In the data rows, the value 500 means zero.
Each row below has a hidden score, from 0 to 30, with 15 about the middle. What is it? The score is a weighted sum of the row's numbers plus the product of two more (or one squared), each taken from its middle value.
[421, 630, 517, 530, 525, 614, 407, 456, 433, 422, 571, 560, 537, 519,
 573, 572, 433, 573]: 15
[509, 441, 510, 477, 466, 441, 546, 524, 497, 646, 373, 371, 432, 462,
 368, 367, 629, 366]: 13
[497, 534, 503, 522, 496, 542, 475, 484, 496, 422, 589, 578, 532, 528,
 578, 579, 431, 575]: 13
[545, 412, 476, 468, 466, 401, 561, 541, 523, 583, 412, 405, 449, 463,
 407, 403, 584, 410]: 13
[467, 568, 505, 520, 522, 557, 443, 466, 476, 452, 570, 570, 511, 510,
 555, 559, 455, 562]: 8
[556, 479, 494, 529, 509, 495, 496, 497, 550, 479, 523, 529, 506, 516,
 520, 522, 481, 522]: 9
[467, 563, 515, 503, 508, 561, 468, 486, 464, 467, 539, 531, 540, 526,
 533, 538, 467, 543]: 16
[417, 443, 532, 402, 459, 417, 594, 553, 387, 734, 276, 275, 388, 424,
 271, 274, 717, 280]: 13
[512, 525, 487, 515, 519, 541, 479, 483, 532, 410, 584, 596, 558, 523,
 590, 587, 423, 592]: 18
[505, 460, 496, 474, 511, 458, 534, 500, 499, 611, 392, 397, 452, 458,
 403, 398, 599, 405]: 14
[442, 592, 514, 520, 518, 619, 422, 468, 466, 471, 537, 534, 514, 497,
 532, 536, 451, 534]: 18
[420, 587, 528, 516, 527, 585, 454, 473, 427, 467, 536, 548, 510, 515,
 545, 544, 456, 552]: 12
[493, 508, 498, 511, 511, 518, 505, 502, 500, 487, 510, 523, 504, 504,
 502, 517, 485, 510]: 18
[728, 356, 422, 536, 518, 403, 564, 511, 729, 420, 587, 575, 545, 524,
 591, 583, 424, 592]: 19
[724, 348, 432, 569, 493, 399, 582, 528, 726, 417, 600, 575, 550, 533,
 594, 593, 409, 594]: 13
[369, 679, 534, 501, 542, 658, 350, 455, 378, 422, 574, 563, 532, 521,
 566, 570, 435, 565]: 26
[462, 587, 509, 537, 525, 592, 409, 457, 484, 419, 600, 591, 526, 546,
 583, 586, 422, 585]: 17
[429, 522, 522, 467, 484, 509, 495, 504, 433, 566, 429, 445, 476, 464,
 436, 435, 566, 443]: 24
[461, 470, 531, 464, 483, 453, 561, 525, 451, 536, 461, 460, 488, 480,
 458, 459, 534, 458]: 13
[432, 615, 518, 523, 528, 623, 410, 450, 433, 433, 563, 575, 520, 521,
 570, 562, 430, 562]: 10
[380, 547, 522, 460, 487, 527, 508, 500, 382, 585, 409, 415, 463, 458,
 408, 407, 569, 411]: 12
[528, 465, 502, 499, 500, 466, 534, 499, 529, 569, 429, 432, 476, 476,
 429, 432, 579, 429]: 12
[427, 440, 520, 410, 450, 413, 599, 554, 406, 636, 370, 356, 458, 452,
 365, 368, 633, 365]: 21
[422, 485, 525, 425, 469, 449, 528, 531, 419, 629, 363, 369, 423, 450,
 359, 361, 630, 370]: 14
[554, 452, 480, 510, 506, 448, 534, 487, 558, 527, 488, 477, 498, 490,
 483, 480, 523, 476]: 10
[401, 509, 518, 435, 485, 488, 526, 528, 386, 592, 393, 409, 459, 468,
 404, 402, 607, 401]: 14
[641, 284, 451, 464, 447, 296, 668, 573, 625, 718, 283, 294, 405, 415,
 288, 286, 703, 290]: 19
[466, 520, 508, 487, 488, 517, 489, 502, 465, 524, 474, 481, 478, 501,
 479, 473, 525, 477]: 10
[416, 628, 531, 523, 535, 603, 390, 463, 430, 431, 574, 577, 524, 531,
 569, 573, 424, 568]: 20
[429, 612, 514, 525, 521, 610, 412, 465, 439, 416, 586, 585, 537, 525,
 591, 588, 393, 589]: 16
[735, 343, 418, 562, 502, 390, 580, 516, 741, 410, 593, 580, 548, 520,
 600, 595, 413, 597]: 16
[472, 518, 503, 498, 499, 503, 491, 509, 470, 503, 478, 483, 478, 482,
 487, 482, 512, 478]: 12
[441, 450, 515, 443, 475, 422, 582, 537, 408, 625, 368, 369, 458, 450,
 370, 370, 649, 364]: 13
[435, 616, 519, 527, 532, 624, 400, 450, 457, 406, 590, 587, 537, 537,
 591, 592, 408, 598]: 18
[732, 338, 430, 549, 501, 372, 585, 509, 735, 408, 599, 586, 537, 541,
 600, 601, 416, 606]: 12
[548, 465, 488, 521, 490, 477, 515, 504, 542, 502, 516, 517, 498, 510,
 511, 506, 483, 504]: 6
[431, 576, 520, 499, 507, 579, 450, 467, 443, 497, 508, 524, 494, 507,
 511, 509, 487, 510]: 11
[529, 431, 472, 482, 477, 437, 567, 536, 526, 575, 427, 442, 457, 473,
 424, 421, 580, 422]: 6
[499, 551, 508, 527, 516, 553, 447, 471, 509, 390, 603, 583, 543, 533,
 593, 601, 391, 602]: 17
[475, 572, 507, 508, 521, 567, 436, 457, 480, 452, 550, 540, 515, 504,
 527, 536, 469, 536]: 12
[449, 599, 509, 516, 538, 597, 417, 464, 457, 416, 590, 590, 537, 519,
 586, 584, 423, 584]: 17
[610, 417, 474, 538, 506, 424, 549, 513, 595, 419, 576, 556, 534, 528,
 577, 571, 419, 577]: 12
[421, 488, 522, 431, 467, 459, 564, 524, 407, 545, 439, 442, 488, 482,
 455, 457, 550, 443]: 26
[663, 447, 449, 596, 531, 475, 494, 484, 671, 466, 548, 538, 528, 505,
 543, 543, 452, 546]: 9
[474, 590, 502, 541, 543, 575, 433, 449, 485, 398, 614, 597, 555, 547,
 608, 603, 396, 612]: 18
[450, 601, 507, 530, 525, 608, 425, 476, 459, 423, 578, 577, 533, 542,
 577, 578, 434, 570]: 22
[436, 549, 514, 489, 511, 529, 478, 498, 442, 570, 434, 439, 476, 475,
 430, 431, 573, 432]: 13
[547, 450, 486, 487, 494, 460, 549, 504, 542, 511, 487, 485, 495, 492,
 492, 486, 522, 481]: 16
[359, 722, 547, 548, 551, 729, 318, 441, 373, 362, 633, 640, 561, 551,
 636, 645, 355, 642]: 24
[549, 420, 488, 490, 479, 423, 581, 523, 531, 573, 416, 425, 483, 462,
 411, 413, 595, 415]: 16
[446, 482, 519, 463, 490, 474, 533, 532, 428, 543, 447, 452, 482, 473,
 444, 446, 530, 453]: 15
[439, 538, 518, 479, 508, 530, 502, 490, 432, 534, 462, 470, 477, 477,
 467, 465, 534, 462]: 13
[480, 443, 503, 432, 474, 416, 571, 547, 468, 574, 431, 411, 463, 471,
 429, 428, 573, 431]: 19
[497, 519, 508, 509, 511, 521, 471, 484, 499, 476, 527, 518, 512, 513,
 534, 531, 455, 533]: 17
[457, 575, 523, 526, 519, 578, 434, 466, 474, 420, 576, 565, 543, 528,
 576, 577, 423, 578]: 17
[543, 447, 492, 479, 473, 440, 548, 516, 545, 487, 506, 512, 514, 505,
 511, 511, 496, 512]: 24
[428, 457, 523, 416, 462, 428, 583, 544, 409, 657, 357, 351, 425, 420,
 344, 343, 658, 349]: 27
[389, 648, 542, 505, 531, 640, 379, 452, 388, 457, 534, 543, 525, 522,
 542, 541, 469, 546]: 15
[441, 442, 509, 428, 459, 430, 574, 552, 414, 648, 359, 362, 429, 431,
 354, 349, 633, 351]: 15
[523, 379, 493, 443, 455, 378, 624, 538, 509, 735, 267, 275, 394, 424,
 272, 270, 734, 263]: 17
[593, 455, 484, 530, 503, 471, 524, 501, 598, 428, 574, 554, 520, 518,
 570, 567, 419, 564]: 14
[522, 527, 490, 527, 519, 533, 464, 491, 525, 415, 600, 591, 544, 520,
 590, 589, 402, 577]: 18
[499, 547, 496, 518, 520, 548, 450, 483, 520, 431, 562, 575, 540, 525,
 569, 572, 424, 580]: 19
[542, 524, 493, 541, 515, 533, 457, 483, 546, 472, 515, 513, 504, 499,
 521, 521, 477, 526]: 16
[428, 587, 524, 520, 512, 568, 437, 458, 427, 440, 555, 538, 529, 523,
 553, 556, 448, 553]: 14
[740, 328, 414, 563, 502, 366, 604, 529, 737, 397, 593, 615, 529, 542,
 593, 596, 406, 600]: 8
[457, 434, 523, 445, 459, 410, 586, 544, 449, 638, 360, 356, 454, 447,
 360, 364, 628, 365]: 19
[748, 337, 411, 561, 504, 363, 568, 516, 740, 412, 593, 584, 547, 532,
 591, 590, 408, 586]: 12
[526, 513, 492, 531, 498, 505, 478, 494, 533, 425, 569, 577, 529, 529,
 568, 571, 418, 566]: 9
[399, 632, 525, 501, 538, 624, 404, 447, 405, 466, 525, 545, 514, 524,
 533, 529, 466, 531]: 17
[557, 395, 473, 471, 481, 406, 580, 531, 537, 601, 411, 405, 465, 461,
 413, 405, 592, 415]: 15
[669, 410, 443, 550, 509, 436, 529, 499, 671, 380, 609, 616, 550, 550,
 618, 611, 377, 618]: 12
[512, 534, 499, 523, 505, 534, 468, 478, 537, 371, 625, 608, 545, 540,
 619, 624, 383, 626]: 17
[412, 634, 535, 522, 511, 639, 378, 434, 427, 425, 584, 579, 546, 531,
 583, 576, 420, 578]: 22
[414, 629, 531, 538, 524, 623, 401, 460, 425, 456, 542, 550, 523, 519,
 549, 548, 453, 550]: 11
[460, 582, 507, 516, 530, 589, 429, 473, 464, 438, 572, 574, 525, 514,
 576, 567, 427, 572]: 15
[582, 408, 472, 480, 479, 417, 588, 521, 574, 523, 484, 479, 501, 493,
 483, 483, 520, 480]: 17
[590, 494, 490, 570, 522, 523, 476, 474, 593, 480, 526, 511, 514, 499,
 521, 521, 485, 530]: 14
[507, 542, 498, 519, 516, 541, 446, 456, 509, 380, 637, 641, 578, 560,
 626, 626, 366, 629]: 12
[491, 528, 495, 509, 506, 538, 477, 479, 491, 410, 601, 595, 547, 540,
 598, 599, 402, 596]: 15
[500, 506, 498, 511, 496, 525, 497, 495, 501, 501, 493, 461, 498, 493,
 487, 491, 521, 486]: 18
[732, 341, 436, 559, 507, 401, 576, 526, 734, 425, 586, 568, 534, 527,
 571, 580, 415, 576]: 22
[575, 396, 493, 480, 468, 387, 579, 531, 563, 556, 446, 448, 462, 491,
 447, 448, 548, 443]: 13
[652, 455, 452, 567, 512, 474, 485, 484, 659, 475, 528, 519, 515, 522,
 535, 531, 472, 525]: 11
[661, 394, 448, 535, 510, 427, 551, 513, 651, 417, 588, 565, 538, 533,
 585, 580, 421, 584]: 18
[450, 593, 501, 524, 526, 571, 424, 460, 466, 419, 583, 591, 534, 531,
 585, 582, 409, 580]: 13
[430, 607, 530, 524, 539, 621, 410, 458, 439, 438, 569, 565, 533, 504,
 574, 569, 435, 574]: 18
[412, 553, 507, 471, 495, 533, 489, 506, 418, 578, 409, 410, 453, 458,
 409, 413, 583, 412]: 14
[470, 456, 506, 446, 472, 441, 568, 552, 464, 610, 377, 396, 428, 458,
 379, 384, 624, 387]: 10
[407, 552, 524, 459, 512, 536, 474, 498, 407, 584, 408, 418, 447, 468,
 411, 410, 599, 417]: 14
[539, 524, 484, 522, 522, 541, 449, 491, 552, 485, 517, 528, 508, 510,
 522, 525, 476, 519]: 21
[476, 453, 497, 450, 484, 444, 560, 523, 460, 541, 468, 461, 478, 477,
 456, 461, 546, 460]: 13
[394, 654, 540, 524, 525, 664, 384, 443, 406, 417, 564, 552, 524, 529,
 570, 570, 435, 570]: 18
[400, 596, 541, 501, 522, 576, 431, 472, 407, 477, 518, 530, 522, 529,
 525, 525, 481, 527]: 17
[414, 499, 536, 446, 487, 471, 531, 531, 416, 534, 478, 466, 486, 496,
 470, 469, 539, 467]: 20
[533, 487, 488, 508, 518, 483, 504, 490, 542, 452, 561, 561, 524, 534,
 556, 558, 440, 551]: 26
[529, 497, 488, 533, 506, 501, 503, 503, 518, 466, 535, 536, 507, 508,
 532, 530, 451, 530]: 7
[666, 403, 446, 560, 495, 436, 541, 510, 683, 410, 583, 573, 544, 521,
 590, 589, 426, 582]: 18
[483, 479, 508, 468, 494, 476, 520, 516, 485, 602, 407, 417, 456, 466,
 409, 406, 585, 403]: 14
[452, 580, 524, 517, 524, 575, 426, 466, 466, 441, 541, 551, 527, 524,
 555, 556, 444, 558]: 17
[537, 418, 473, 469, 482, 407, 564, 535, 515, 568, 427, 427, 476, 480,
 425, 429, 563, 421]: 14
[430, 450, 537, 426, 465, 424, 584, 552, 409, 653, 339, 350, 425, 459,
 339, 342, 656, 341]: 9
[616, 460, 476, 551, 514, 474, 502, 491, 613, 397, 615, 609, 562, 548,
 621, 619, 378, 625]: 14
[508, 520, 504, 516, 512, 510, 479, 492, 508, 494, 499, 501, 512, 511,
 498, 502, 494, 504]: 13
[407, 514, 530, 448, 469, 499, 538, 512, 389, 582, 418, 422, 471, 486,
 417, 420, 587, 419]: 14
[436, 443, 521, 437, 451, 422, 591, 558, 419, 660, 345, 353, 433, 448,
 346, 341, 672, 334]: 11
[549, 432, 492, 481, 492, 428, 565, 525, 537, 544, 441, 444, 473, 485,
 438, 443, 556, 451]: 11
[467, 457, 529, 434, 470, 441, 551, 538, 459, 523, 478, 468, 497, 481,
 476, 478, 515, 480]: 26
[467, 549, 517, 509, 519, 562, 459, 484, 463, 458, 534, 531, 516, 519,
 531, 537, 460, 534]: 19
[409, 632, 547, 530, 516, 604, 397, 450, 429, 433, 566, 557, 530, 526,
 574, 568, 432, 571]: 18
[495, 559, 510, 534, 516, 565, 451, 486, 500, 405, 598, 580, 526, 539,
 591, 593, 402, 587]: 16
[404, 592, 534, 506, 518, 584, 443, 471, 411, 488, 516, 534, 514, 513,
 515, 518, 481, 516]: 11
[483, 571, 515, 526, 527, 564, 443, 472, 495, 442, 549, 531, 528, 523,
 547, 554, 440, 555]: 20
[473, 420, 503, 435, 479, 401, 585, 555, 455, 646, 371, 368, 447, 443,
 361, 357, 636, 364]: 14
[415, 630, 535, 529, 526, 616, 384, 457, 432, 426, 579, 580, 517, 526,
 584, 582, 418, 583]: 13
[420, 578, 522, 491, 514, 565, 454, 481, 416, 480, 514, 520, 508, 513,
 512, 511, 499, 508]: 12
[468, 596, 530, 526, 542, 605, 414, 465, 488, 399, 592, 596, 542, 536,
 599, 597, 397, 599]: 24
[726, 352, 411, 556, 496, 387, 558, 507, 726, 432, 579, 575, 526, 524,
 583, 581, 415, 573]: 11
[364, 685, 532, 511, 528, 668, 363, 450, 368, 432, 576, 573, 528, 529,
 573, 576, 435, 570]: 14
[460, 602, 522, 530, 532, 604, 408, 457, 476, 421, 585, 577, 530, 537,
 589, 589, 415, 590]: 17
[541, 514, 481, 544, 517, 528, 464, 475, 546, 473, 518, 516, 504, 510,
 522, 518, 485, 515]: 9
[452, 588, 512, 521, 514, 584, 425, 461, 466, 433, 574, 572, 529, 530,
 568, 573, 424, 566]: 13
[597, 360, 470, 465, 465, 376, 624, 547, 583, 635, 362, 365, 431, 433,
 359, 368, 641, 364]: 28
[479, 535, 495, 505, 500, 530, 452, 482, 483, 459, 539, 539, 513, 514,
 545, 541, 449, 539]: 15
[422, 551, 536, 494, 499, 539, 465, 496, 428, 514, 492, 496, 495, 496,
 490, 487, 500, 488]: 11
[426, 631, 521, 521, 532, 639, 395, 462, 448, 415, 595, 593, 557, 521,
 591, 595, 413, 599]: 21
[449, 593, 524, 526, 525, 583, 419, 475, 459, 432, 580, 596, 546, 525,
 591, 584, 403, 592]: 14
[431, 479, 533, 435, 472, 465, 534, 515, 412, 555, 468, 456, 481, 499,
 456, 454, 559, 445]: 13
[557, 461, 481, 516, 498, 471, 514, 513, 557, 479, 519, 528, 516, 520,
 524, 521, 469, 524]: 14
[455, 555, 526, 518, 497, 553, 464, 486, 443, 499, 485, 486, 494, 496,
 495, 493, 513, 494]: 22
[529, 420, 495, 460, 473, 412, 566, 530, 520, 466, 552, 549, 528, 518,
 552, 544, 462, 549]: 17
[421, 584, 522, 492, 502, 555, 446, 481, 427, 474, 522, 518, 523, 506,
 517, 522, 478, 520]: 16
[563, 410, 466, 501, 494, 406, 572, 531, 561, 525, 491, 477, 498, 500,
 481, 484, 512, 487]: 21
[575, 371, 487, 460, 471, 370, 590, 543, 572, 594, 401, 412, 455, 449,
 404, 403, 599, 405]: 23
[572, 494, 472, 533, 524, 521, 472, 487, 583, 483, 506, 516, 516, 497,
 517, 514, 495, 517]: 16
[434, 625, 509, 528, 532, 631, 413, 451, 446, 401, 584, 596, 542, 516,
 588, 586, 414, 586]: 14
[505, 487, 497, 493, 490, 489, 518, 522, 498, 553, 425, 452, 479, 482,
 442, 438, 564, 438]: 11
[368, 704, 542, 525, 552, 699, 331, 438, 389, 391, 601, 613, 523, 527,
 609, 604, 395, 603]: 17
[417, 620, 528, 526, 522, 607, 411, 467, 420, 430, 572, 558, 520, 520,
 564, 560, 459, 560]: 10
[508, 469, 513, 483, 473, 465, 527, 520, 499, 589, 420, 432, 458, 465,
 430, 423, 575, 413]: 27
[484, 445, 503, 449, 479, 420, 560, 528, 468, 566, 416, 433, 472, 492,
 433, 429, 567, 431]: 12
[625, 474, 457, 564, 521, 506, 466, 480, 642, 474, 520, 520, 506, 509,
 519, 524, 476, 519]: 13
[437, 433, 522, 436, 452, 404, 622, 558, 415, 713, 294, 299, 401, 412,
 295, 292, 716, 289]: 22
[604, 481, 467, 570, 518, 514, 452, 468, 615, 490, 520, 516, 509, 505,
 525, 520, 466, 521]: 12
[558, 406, 487, 484, 474, 425, 572, 534, 555, 548, 442, 460, 495, 473,
 448, 454, 564, 453]: 23
[457, 433, 519, 438, 467, 411, 607, 557, 437, 624, 362, 375, 425, 458,
 374, 370, 634, 378]: 9
[471, 566, 509, 526, 516, 568, 444, 474, 473, 455, 549, 546, 509, 522,
 544, 539, 454, 542]: 9
[403, 501, 535, 452, 469, 480, 533, 520, 388, 625, 379, 390, 444, 448,
 377, 378, 617, 374]: 17
[539, 456, 480, 495, 485, 464, 539, 492, 530, 537, 474, 469, 482, 492,
 473, 475, 524, 478]: 18
[507, 546, 507, 541, 518, 545, 439, 468, 524, 358, 612, 635, 546, 532,
 621, 630, 391, 634]: 18
[447, 478, 507, 443, 489, 464, 558, 534, 432, 506, 503, 508, 495, 507,
 502, 502, 503, 505]: 19
[433, 498, 526, 446, 486, 477, 512, 511, 437, 497, 496, 506, 500, 500,
 505, 504, 507, 503]: 19
[455, 564, 526, 505, 511, 564, 455, 471, 462, 456, 534, 530, 521, 523,
 544, 541, 447, 541]: 17
[502, 525, 501, 511, 506, 505, 471, 502, 501, 434, 575, 565, 528, 523,
 575, 564, 437, 564]: 12
[461, 444, 504, 428, 458, 408, 583, 536, 436, 614, 370, 380, 448, 464,
 384, 378, 625, 376]: 20
